In the data rows, the value 128 means zero.
Some points:
c(105, 181, 101, 129, 134, 113, 150, 175, 119, 140, 149, 209, 127, 118, 117, 118, 123, 188, 079, 120, 080, 136, 111, 137)
c(184, 154, 129, 138, 138, 133, 127, 143, 115, 124, 089, 177, 135, 145, 144, 155, 090, 209, 122, 151, 140, 135, 130, 133)
c(112, 086, 140, 093, 174, 138, 105, 109, 183, 154, 115, 104, 150, 115, 116, 149, 142, 113, 107, 102, 158, 113, 114, 109)
c(185, 105, 123, 104, 120, 130, 121, 135, 153, 101, 117, 101, 123, 108, 173, 105, 122, 146, 125, 130, 101, 135, 117, 128)
c(126, 226, 165, 109, 074, 160, 119, 104, 119, 097, 133, 127, 102, 127, 134, 129, 161, 085, 143, 102, 102, 100, 128, 138)
c(088, 123, 133, 128, 129, 144, 140, 109, 127, 082, 106, 195, 109, 111, 149, 137, 145, 127, 157, 120, 107, 121, 114, 136)
c(161, 137, 124, 135, 146, 145, 114, 141, 111, 116, 109, 204, 139, 109, 147, 114, 132, 109, 180, 128, 118, 133, 102, 130)
c(099, 119, 131, 131, 115, 119, 112, 149, 146, 124, 136, 151, 129, 123, 131, 122, 153, 077, 110, 114, 094, 111, 138, 130)
c(149, 166, 137, 095, 160, 140, 088, 097, 053, 119, 120, 172, 132, 123, 124, 149, 135, 112, 106, 111, 158, 134, 098, 112)
c(120, 136, 096, 129, 098, 134, 083, 080, 119, 105, 127, 168, 155, 147, 154, 146, 136, 125, 166, 126, 060, 128, 145, 105)
c(097, 137, 148, 123, 059, 138, 100, 154, 149, 072, 123, 093, 132, 102, 097, 140, 140, 155, 159, 130, 167, 144, 075, 118)
c(098, 125, 125, 127, 139, 127, 139, 124, 157, 157, 116, 076, 137, 123, 107, 133, 123, 083, 121, 152, 152, 131, 141, 140)
c(132, 179, 102, 171, 102, 093, 130, 168, 148, 172, 175, 184, 105, 095, 118, 129, 142, 109, 113, 127, 129, 128, 098, 112)
c(144, 172, 143, 119, 100, 150, 141, 109, 144, 107, 114, 140, 120, 163, 131, 126, 119, 133, 114, 110, 127, 155, 136, 166)
c(077, 107, 153, 136, 127, 160, 133, 126, 157, 102, 092, 072, 120, 142, 175, 134, 124, 105, 107, 112, 083, 148, 122, 148)
c(143, 083, 196, 069, 164, 139, 112, 131, 041, 194, 146, 167, 141, 139, 162, 115, 129, 184, 115, 133, 141, 112, 152, 104)
c(188, 131, 116, 181, 106, 135, 141, 134, 109, 086, 135, 124, 110, 149, 183, 140, 125, 149, 112, 143, 177, 134, 116, 162)
c(149, 100, 117, 139, 162, 099, 129, 109, 146, 143, 133, 135, 123, 132, 160, 133, 132, 157, 141, 122, 228, 134, 137, 102)
c(097, 101, 116, 085, 124, 152, 105, 116, 119, 129, 105, 173, 127, 097, 075, 140, 107, 091, 141, 113, 144, 139, 129, 105)
c(068, 143, 133, 128, 145, 121, 094, 135, 181, 151, 140, 127, 153, 133, 098, 152, 143, 179, 126, 152, 098, 119, 115, 112)
c(122, 134, 094, 127, 114, 121, 153, 123, 144, 116, 134, 149, 128, 132, 112, 116, 159, 123, 134, 126, 177, 111, 121, 125)
c(089, 173, 122, 151, 096, 089, 090, 092, 165, 148, 139, 137, 130, 145, 151, 132, 112, 108, 138, 104, 136, 127, 166, 131)
c(140, 117, 165, 084, 143, 127, 123, 174, 103, 159, 148, 087, 120, 125, 082, 109, 143, 083, 146, 139, 183, 118, 167, 140)
c(144, 175, 138, 107, 093, 142, 097, 106, 159, 084, 125, 112, 149, 139, 152, 127, 127, 192, 134, 139, 117, 119, 130, 139)
c(106, 058, 137, 187, 045, 165, 165, 100, 220, 098, 105, 134, 149, 122, 083, 116, 150, 162, 110, 130, 086, 106, 121, 075)
c(103, 100, 096, 104, 144, 143, 163, 133, 130, 146, 138, 151, 117, 130, 176, 125, 105, 090, 157, 122, 104, 144, 114, 130)
c(173, 089, 135, 111, 148, 125, 136, 151, 100, 116, 130, 182, 120, 144, 098, 103, 116, 109, 097, 174, 108, 139, 115, 150)
c(171, 154, 136, 130, 104, 139, 085, 114, 157, 124, 122, 155, 164, 169, 172, 147, 115, 187, 090, 151, 108, 116, 165, 092)
c(144, 193, 123, 119, 134, 139, 113, 128, 113, 163, 151, 078, 131, 116, 097, 133, 121, 211, 143, 166, 114, 136, 114, 100)
c(160, 177, 161, 097, 174, 137, 164, 119, 124, 160, 132, 117, 115, 127, 158, 100, 136, 135, 139, 133, 150, 137, 135, 150)
c(148, 151, 117, 108, 110, 115, 151, 144, 145, 079, 122, 148, 132, 119, 147, 145, 142, 125, 118, 134, 142, 102, 119, 108)
c(118, 116, 124, 129, 144, 129, 140, 104, 135, 057, 119, 110, 139, 140, 164, 135, 133, 091, 090, 164, 193, 112, 138, 113)
c(101, 176, 121, 127, 101, 139, 130, 174, 108, 082, 119, 108, 128, 139, 141, 135, 127, 111, 095, 178, 149, 128, 129, 149)
c(132, 092, 124, 151, 138, 127, 118, 133, 106, 106, 093, 115, 138, 139, 149, 158, 091, 121, 120, 147, 131, 146, 112, 119)
c(158, 097, 178, 081, 197, 107, 105, 139, 090, 170, 112, 081, 137, 123, 111, 098, 137, 101, 134, 140, 126, 111, 145, 119)
c(130, 199, 082, 113, 162, 086, 152, 150, 112, 165, 163, 128, 106, 124, 136, 144, 100, 160, 140, 099, 119, 167, 122, 138)
c(081, 146, 139, 087, 123, 112, 135, 112, 120, 141, 163, 155, 114, 140, 106, 111, 131, 093, 124, 128, 170, 126, 155, 157)
c(108, 174, 166, 115, 167, 138, 104, 130, 104, 114, 118, 114, 138, 131, 117, 113, 122, 153, 128, 138, 207, 129, 137, 154)
c(095, 090, 149, 154, 094, 156, 079, 082, 127, 080, 102, 115, 127, 109, 143, 128, 138, 106, 124, 127, 131, 105, 123, 102)
c(142, 149, 099, 079, 143, 163, 158, 132, 119, 107, 116, 171, 116, 119, 146, 118, 140, 078, 111, 125, 075, 111, 133, 140)
c(120, 150, 090, 139, 091, 092, 150, 120, 142, 168, 171, 139, 131, 112, 135, 144, 130, 164, 168, 122, 113, 123, 099, 104)
c(133, 116, 163, 101, 092, 108, 187, 127, 138, 157, 146, 122, 130, 116, 142, 107, 148, 028, 126, 134, 181, 114, 127, 105)
c(121, 072, 135, 113, 121, 135, 120, 129, 113, 132, 125, 146, 118, 109, 095, 137, 149, 182, 135, 121, 077, 117, 114, 128)
c(095, 110, 138, 166, 078, 140, 081, 155, 188, 079, 085, 136, 123, 125, 108, 108, 126, 064, 108, 116, 135, 123, 151, 140)
c(129, 175, 112, 149, 128, 119, 144, 122, 147, 129, 134, 125, 120, 109, 107, 119, 132, 122, 151, 121, 181, 117, 121, 105)
c(128, 141, 124, 158, 118, 107, 157, 112, 134, 149, 132, 159, 106, 114, 136, 109, 125, 122, 136, 131, 150, 132, 115, 149)
c(170, 070, 145, 135, 133, 126, 169, 124, 096, 138, 138, 150, 111, 128, 157, 116, 135, 148, 128, 101, 087, 126, 151, 132)
c(132, 158, 090, 157, 135, 131, 131, 180, 124, 142, 138, 119, 124, 102, 134, 107, 106, 157, 113, 124, 161, 141, 104, 125)
c(077, 190, 110, 169, 090, 118, 123, 150, 141, 164, 147, 078, 127, 131, 165, 127, 137, 134, 095, 144, 141, 080, 161, 086)
c(108, 155, 101, 147, 119, 106, 098, 128, 153, 118, 130, 153, 140, 141, 136, 139, 124, 171, 181, 112, 124, 125, 164, 146)
c(135, 106, 115, 112, 135, 083, 167, 127, 123, 101, 118, 118, 115, 113, 149, 117, 117, 120, 125, 128, 110, 147, 112, 131)
c(126, 132, 146, 111, 125, 149, 164, 092, 136, 073, 117, 047, 145, 149, 121, 142, 109, 134, 125, 134, 118, 147, 136, 147)
c(070, 118, 136, 136, 103, 144, 113, 119, 155, 129, 124, 087, 145, 147, 093, 124, 128, 131, 148, 155, 115, 136, 109, 121)
c(157, 129, 127, 153, 156, 149, 129, 121, 080, 169, 150, 124, 127, 129, 091, 132, 142, 138, 134, 123, 107, 133, 150, 167)
c(167, 055, 091, 175, 110, 138, 118, 145, 171, 152, 155, 128, 141, 163, 136, 154, 107, 092, 109, 124, 127, 159, 154, 143)
c(128, 049, 139, 101, 138, 147, 113, 061, 123, 113, 108, 090, 131, 124, 158, 142, 125, 111, 117, 104, 058, 124, 141, 133)
c(122, 223, 096, 143, 081, 099, 168, 145, 149, 160, 164, 151, 129, 131, 101, 165, 103, 162, 126, 076, 146, 155, 160, 138)
c(141, 126, 151, 095, 162, 128, 142, 099, 129, 125, 134, 183, 126, 106, 080, 133, 118, 090, 119, 125, 152, 128, 135, 133)
c(156, 081, 125, 132, 151, 169, 131, 100, 083, 098, 134, 153, 120, 133, 106, 115, 155, 122, 159, 091, 109, 112, 117, 160)
c(098, 151, 122, 143, 071, 106, 096, 132, 202, 132, 139, 112, 110, 134, 136, 138, 115, 112, 109, 099, 199, 143, 171, 160)
c(103, 096, 122, 136, 116, 168, 095, 083, 129, 145, 133, 158, 138, 145, 100, 102, 152, 112, 133, 124, 069, 141, 113, 144)
c(104, 122, 140, 124, 134, 095, 151, 142, 123, 149, 130, 097, 118, 120, 119, 121, 152, 089, 129, 122, 150, 103, 137, 101)
c(122, 118, 106, 130, 154, 143, 175, 146, 128, 168, 132, 139, 131, 129, 113, 150, 105, 121, 151, 115, 133, 143, 103, 138)
c(164, 114, 141, 145, 087, 165, 091, 113, 116, 092, 127, 125, 104, 144, 089, 114, 155, 092, 116, 120, 126, 081, 143, 147)
c(163, 082, 121, 109, 131, 111, 188, 116, 115, 129, 137, 174, 131, 125, 150, 120, 125, 103, 165, 134, 189, 156, 113, 134)
c(124, 145, 148, 105, 156, 101, 129, 154, 045, 167, 148, 161, 117, 147, 159, 133, 135, 164, 105, 134, 138, 104, 144, 132)
c(086, 119, 139, 143, 106, 130, 097, 067, 143, 091, 107, 112, 154, 156, 139, 138, 096, 136, 124, 125, 122, 132, 161, 149)
c(152, 190, 092, 133, 134, 093, 130, 137, 169, 170, 175, 089, 134, 116, 154, 086, 124, 134, 120, 158, 196, 131, 118, 102)
c(128, 124, 118, 163, 130, 134, 112, 131, 116, 113, 089, 153, 132, 143, 179, 143, 070, 151, 085, 144, 148, 167, 115, 149)
c(128, 153, 141, 144, 096, 130, 058, 122, 107, 134, 131, 141, 137, 109, 037, 132, 120, 144, 145, 144, 128, 130, 111, 075)
c(135, 074, 117, 139, 103, 162, 102, 117, 134, 104, 124, 114, 113, 093, 129, 138, 132, 176, 130, 109, 156, 142, 132, 132)
c(140, 106, 138, 083, 168, 117, 157, 119, 094, 156, 108, 170, 132, 141, 135, 099, 151, 102, 151, 142, 095, 127, 110, 134)
c(124, 098, 143, 069, 159, 138, 114, 127, 146, 107, 099, 112, 157, 138, 137, 162, 110, 201, 112, 149, 152, 126, 132, 095)
c(121, 131, 135, 141, 111, 112, 148, 168, 105, 128, 115, 089, 107, 127, 118, 134, 131, 131, 135, 133, 210, 120, 144, 163)
c(173, 070, 139, 113, 141, 134, 116, 152, 127, 152, 114, 131, 112, 118, 163, 142, 124, 102, 111, 106, 075, 124, 102, 148)
c(124, 156, 087, 130, 150, 133, 199, 149, 134, 078, 120, 148, 128, 098, 151, 107, 154, 149, 150, 133, 071, 123, 112, 125)
c(110, 082, 166, 093, 148, 132, 102, 139, 160, 102, 124, 152, 134, 123, 117, 125, 103, 140, 127, 153, 199, 142, 086, 101)
c(141, 113, 102, 135, 179, 121, 117, 089, 104, 140, 117, 126, 114, 127, 109, 101, 117, 179, 136, 124, 210, 145, 127, 129)
c(163, 168, 138, 141, 136, 122, 109, 158, 149, 130, 115, 091, 127, 114, 080, 134, 149, 056, 160, 110, 063, 126, 110, 129)
c(130, 190, 120, 110, 129, 126, 147, 096, 112, 168, 173, 132, 121, 139, 195, 113, 144, 036, 123, 132, 162, 112, 180, 138)
c(164, 097, 125, 132, 143, 088, 121, 193, 114, 129, 136, 060, 139, 131, 162, 124, 148, 125, 139, 132, 096, 110, 135, 125)
c(146, 131, 139, 102, 146, 137, 113, 130, 123, 124, 149, 094, 127, 148, 113, 097, 114, 104, 136, 155, 123, 143, 157, 140)
c(175, 065, 155, 084, 181, 101, 141, 138, 088, 208, 131, 167, 111, 126, 122, 141, 110, 148, 146, 158, 104, 113, 140, 112)
c(095, 125, 144, 129, 145, 122, 140, 115, 104, 131, 123, 133, 127, 128, 173, 105, 116, 137, 119, 124, 086, 119, 123, 117)
c(129, 203, 098, 135, 113, 069, 107, 128, 111, 173, 147, 163, 130, 122, 078, 116, 130, 137, 145, 121, 175, 129, 097, 150)
c(164, 053, 124, 126, 147, 160, 136, 145, 147, 102, 111, 117, 137, 128, 122, 148, 124, 174, 134, 096, 120, 125, 116, 128)
Along one direction, these points spread out more than along any other. Take the direction at right angles to it along which they spread out most. Go by this last direction. How far along it is each point below, from 0 to 99? The average is 50, and the first point in the table lies past the average. One standard deviation of the points above along it is 16.
c(112, 074, 126, 159, 136, 144, 193, 117, 080, 131, 099, 126, 127, 121, 187, 138, 088, 172, 101, 150, 122, 150, 102, 114) -> 58
c(131, 027, 152, 134, 179, 139, 102, 134, 094, 169, 134, 103, 134, 154, 111, 148, 107, 138, 117, 121, 109, 118, 149, 117) -> 64
c(153, 157, 123, 147, 115, 144, 143, 113, 115, 135, 126, 109, 092, 119, 101, 147, 134, 096, 161, 123, 140, 121, 129, 137) -> 49
c(148, 113, 105, 167, 151, 144, 147, 127, 110, 171, 133, 104, 120, 116, 114, 101, 151, 150, 098, 110, 109, 130, 112, 117) -> 59
c(092, 095, 126, 151, 164, 140, 138, 165, 116, 129, 127, 090, 153, 119, 148, 125, 140, 134, 157, 157, 066, 121, 116, 119) -> 49
c(141, 098, 156, 158, 148, 108, 146, 112, 153, 116, 095, 084, 151, 142, 188, 140, 133, 127, 122, 161, 149, 121, 120, 108) -> 43
c(127, 115, 139, 125, 138, 125, 121, 150, 144, 093, 112, 182, 152, 148, 091, 113, 112, 137, 144, 159, 131, 170, 111, 150) -> 49
c(118, 181, 079, 169, 115, 047, 115, 164, 107, 206, 154, 095, 131, 148, 143, 157, 124, 141, 099, 107, 064, 148, 135, 153) -> 56
c(131, 134, 172, 125, 122, 132, 099, 085, 109, 076, 095, 069, 104, 122, 049, 149, 138, 127, 111, 109, 088, 115, 122, 130) -> 31
c(094, 151, 110, 141, 132, 095, 179, 128, 148, 124, 150, 175, 128, 127, 063, 150, 111, 068, 126, 095, 074, 157, 127, 126) -> 46
c(056, 147, 102, 161, 120, 148, 102, 193, 172, 123, 150, 114, 099, 120, 158, 150, 101, 119, 110, 081, 058, 164, 137, 127) -> 26
c(141, 181, 149, 128, 119, 130, 082, 098, 091, 166, 146, 137, 129, 151, 131, 126, 141, 113, 121, 133, 097, 093, 162, 117) -> 55
c(149, 127, 101, 120, 141, 140, 174, 110, 135, 118, 130, 087, 126, 129, 115, 121, 145, 146, 136, 140, 126, 100, 139, 143) -> 50
c(123, 110, 136, 142, 105, 157, 113, 138, 138, 084, 122, 096, 132, 100, 062, 109, 137, 126, 142, 107, 134, 122, 122, 108) -> 30
c(127, 152, 089, 132, 126, 137, 131, 120, 137, 086, 112, 134, 132, 122, 133, 094, 142, 123, 102, 139, 132, 138, 092, 127) -> 40
c(108, 090, 165, 132, 077, 121, 132, 151, 164, 119, 136, 040, 147, 137, 092, 126, 161, 117, 154, 117, 080, 111, 149, 119) -> 23
